[[126 125 122 102 125 125 131]
 [128 122 135 117 117 129 135]
 [125 115 138 118 144 123 134]
 [131 131 115 117 133 133 145]
 [120 118 126 112 130 123 124]] --> 145

[[116 140 119 125 121 134 129 133 111 134 142 153 131]
 [136 142 119 129 127 126 118 125 128 127 142 138 148]
 [138 132 122 127 123 130 115 105 132 127 142 120 127]
 [132 147 118 129 123 123 143 127 126 107 142 102 134]
 [131 118 139 112 121 139 124 126 135 131 142 119 119]
 [121 137 121 122 130 130 140 146 123 121 142 110 132]
 [127 125 131 138 132 119 124 126 130 129 142 135 140]
 [106 131 129 111 132 147 118 118 135 126 142 143 121]] --> 140

[[129 117 130 118 118 138 122 119 129]
 [132 134 124 134 129 124 130 131 125]
 [133 127 125 122 127 123 126 127 123]
 [113 127 128 115 147 123 141 130 134]
 [103 111 124 116 137 132 133 132 139]
 [133 126 133 133 116 129 129 129 127]
 [139 136 126 137 130 125 125 127 128]
 [126 116 131 121 111 134 117 126 128]
 [132 115 129 126 110 142 120 125 131]
 [135 123 132 121 116 130 120 124 122]
 [120 120 134 120 126 129 133 130 129]
 [140 136 132 132 127 121 129 131 116]] --> 129

[[128 131 133 128 143 128 128 123]
 [124 126 134 137 113 122 125 144]
 [128 136 138 131 134 127 133 125]
 [126 128 135 133 123 121 137 129]
 [126 121 137 137 130 131 126 121]
 [136 119 134 145 122 134 138 122]
 [129 132 134 121 118 119 128 128]
 [126 126 130 129 121 139 134 131]
 [125 126 136 130 132 127 129 130]
 [123 123 132 120 127 134 134 124]
 [127 104 138 136 131 120 126 125]] --> 124

[[120 124 128 127 121 129 136 129 145 125 129 126 128 124 128]
 [128 119 135 127 109 133 132 134 136 125 149 119 119 121 124]
 [139 140 136 142 143 123 127 129 124 124 111 128 120 127 138]
 [119 131 134 122 134 132 130 117 123 125 120 137 142 128 126]
 [119 133 133 122 137 129 130 118 120 123 121 136 141 128 130]
 [123 118 118 134 131 125 127 134 109 129 124 132 129 132 122]
 [135 125 128 125 109 132 131 132 135 133 158 121 122 127 122]
 [133 131 126 109 131 132 118 127 133 132 126 123 126 124 132]
 [130 132 124 107 134 130 121 127 131 129 130 125 128 124 134]
 [126 135 124 110 137 126 125 125 126 125 130 127 130 127 136]
 [129 121 122 145 123 121 122 126 126 133 121 129 132 141 124]
 [124 115 122 144 126 122 121 129 117 131 116 132 132 137 122]] --> 124

[[123 136 135 138 135 114 135 128 158 115]
 [134 128 123 128 128 140 104 109 116 138]
 [108 148 128 140 128 128 132 150 128 114]
 [128 146 124 135 145 132 133 140 142 105]
 [110 128 119 140 144 128 132 151 137 111]
 [128 131 128 157 119 108 125 113 153 124]] --> 111
---
[ 99 123 131 131 154 112 124] value 124, 99

[[126 105 111 109 112 128]
 [126 106 111 109 112 127]] value 128, 126

[[154 121 143 145]
 [107 125 136 117]] value 145, 107

[ 98 100 144 152 136 154] value 154, 98

[[153 130 152 140 108]
 [141 124 100 132 123]
 [120 131 130 125 121]] value 108, 120

[[136 127 127 150 122 110 124]
 [153 122 114 127 125 133 131]] value 124, 153

[127 144 133 102] value 102, 127
---
[109  99 148 135 117 124] Answer: 148, 99
[137 108  99 146 126] Answer: 146, 99
[151 118 145 140 154] Answer: 154, 118
[150 136 129 135 128] Answer: 150, 128
[126 132 151 144 106 123] Answer: 151, 106
[130 145 133 150 131 149 125] Answer: 150, 125
---
[[135 120 126 126]
 [127 155 148 128]] Answer: 126

[[134 135 110 143 128 137]
 [138 135 103 146 130 143]] Answer: 110

[[128 118 122 141]
 [144 134 105 122]] Answer: 122

[[142 151 134 130 125 120 125]
 [128 156 139 122 135 135 129]] Answer: 134

[[130 133 112 136 100 127 130]
 [137 126 109 123 105 130 125]] Answer: 112

[[124 127 139 130 122 125]
 [125 130 136 124 127 156]] Answer: 139

[[128 140 133 132 117 115]
 [130 151 145 137 107 131]] Answer: 133

[[117 141 140 146 131  98 112]
 [155 147 112 127 151 129 101]] Answer: 140
---
[[110 141 149 123 121 140 131]
 [137 119 104 132 120 122 146]
 [138 138 138 155 130 117 122]] 149

[116 141 123 107 125] 125

[116 108 138 109 119  99 146] 138

[119 149 121 138 152] 149

[[136 107 104 128 152 148]
 [122 146 107 142 129 113]] 148

[120 127 113 105] 120

[[130 128 116 143]
 [134 128 132 128]
 [133 123 106 141]] 141

[[144 105 154 110 128]
 [116 137 114 140 127]] 144

[147 122 115 139 129 106] 139

[[137 130 121 131 143 141]
 [129 101 116 130 121 119]] 141
---
array([[121, 116, 131, 157],
       [119, 116, 131, 157],
       [121, 145, 131, 157]]) ⇒ 131

array([[136, 107, 128, 132, 148, 127, 154],
       [110, 108, 131, 121, 148, 112, 136],
       [121, 115, 123, 117, 139, 155, 114]]) ⇒ 123

array([[126, 128, 127, 130, 142],
       [ 98, 140, 128, 148, 128],
       [132, 114, 101, 104, 121]]) ⇒ 101

array([[127, 155, 145, 109],
       [127, 144, 133, 113],
       [148, 128, 120, 142]]) ⇒ 120

array([[116, 118, 138, 134],
       [111, 128, 155, 125],
       [107, 115, 141, 128]]) ⇒ 141

array([[129, 103, 123, 128, 118, 113, 127],
       [126, 138, 129, 151, 116, 121, 156],
       [140, 121, 140, 128, 134, 119, 145]]) ⇒ 140

array([[118, 130, 104, 133, 139],
       [124, 129, 118, 127, 135],
       [125, 129, 120, 127, 132]]) ⇒ 120

array([[119, 126, 120, 120, 134],
       [116, 127, 127, 125, 134],
       [137, 134, 156, 150, 117]]) ⇒ 156

array([[133, 121, 123, 121, 141],
       [136, 137, 122, 147, 101],
       [125, 124, 129, 119, 142]]) ⇒ 129

array([[118, 103, 107, 149],
       [125, 119, 125, 134],
       [112, 107, 112, 153]]) ⇒ 112
---
[129 128 132 106] => 128
[146 137 134 122 124 131 101] => 134
[102 141 136 119] => 119
[152 149 142 151 148 106 111] => 149
[146 108 156 103] => 108
[126 119 155 131 150] => 131
---
[[128 126 134 126]
 [132 147 124 155]
 [124 118 136 119]] yields 136

[[131 133 123 119 134 112 123]
 [140 148 104 128 108 125 118]
 [126 142 136 100 124 127 125]] yields 127

[[107 147 121 150 129]
 [106 152 115 151 112]
 [108 127 153 127 132]] yields 127

[[155 125 116 106 139 129]
 [125 115 129 102 137 110]
 [115 101 151 111 119 121]] yields 119

[[153 121 129 103]
 [151 153 127 114]
 [141 152 126 120]] yields 126

[[116 123 120 114 126 141 144]
 [130 124 115 127 125 123 155]
 [140 134 134 136 126 117 110]] yields 117

[[114 134 108 148]
 [151 103 139 151]
 [144 137 141 151]] yields 141

[[120 129 122 152 113 124 113]
 [124 126 125 145 126 128 128]
 [125 127 131 140 120 127 131]] yields 127
---
[143 151 115 147] out 151, 147

[[126 140 120 128 121 142 127]
 [103 120 132 131 138 123 135]] out 142, 140

[111 136 128 119 146 105 134] out 146, 136

[152 139 134 145] out 152, 145

[[146 137 132 103]
 [130 150 152 110]] out 152, 150

[111 148 101 141] out 148, 141

[106 122 120 140] out 140, 122

[[117 148 142 118 131 123 143]
 [120 147 141 111 125 119 143]
 [122 142 138 105 119 116 141]] out 148, 147

[121 117 130 111 126 152 120] out 152, 130
---
126  126  126  138  121  134  127
121  125  131  149  124  137  119
-> 126, 119

107  130  128  131  129  144  109 -> 107, 109

125  128  151  106  119  131  140
137  139  133  119  137  121  132
-> 125, 132

124  133  130  101  117
142  140  120  131  137
-> 124, 137

128  105  137  123  145  143 -> 128, 143

124  145  106  131  141   99 -> 124, 99
---
[[133 107 150 138]
 [133 128 108 154]
 [132 107 150 138]] yields 108

[[131 128 139 155 144]
 [117 118 125 119 125]
 [132 129 134 157 138]] yields 125

[[149 126 121 140 111]
 [121 122 129 131 140]
 [131 144 131 112 113]] yields 129

[[140 115 140 131 129]
 [143 116 144 132 132]
 [115 145 152 150 116]] yields 144

[[153 148 117 111 131]
 [115 113 146 148 128]
 [144 138 106 120 142]] yields 146

[[140 134 141 131 141 140 133]
 [125 137 133 152 145 131 154]
 [122 117 130 148 151 129 156]] yields 133

[[138 130 149 133]
 [125 107  99 100]
 [146 133 148 129]] yields 99
---
151	127	126	138	117	112	124
129	129	128	126	129	127	128
129	128	128	126	128	128	130
out 127

136	150	103	155	121	145
116	124	129	117	134	131
123	110	121	108	129	125
out 134

141	150	111	148	149
107	143	116	143	130
107	129	149	126	109
out 143

138	106	132	118	142	129	143
137	102	137	119	139	122	147
124	134	129	132	130	130	129
out 122

99	121	105	149	111
144	126	119	128	119
125	139	127	135	110
out 128

127	128	126	130	129
129	128	126	128	128
124	123	98	154	101
out 128

127	130	126	128	128
141	127	109	116	119
125	126	99	116	113
out 116
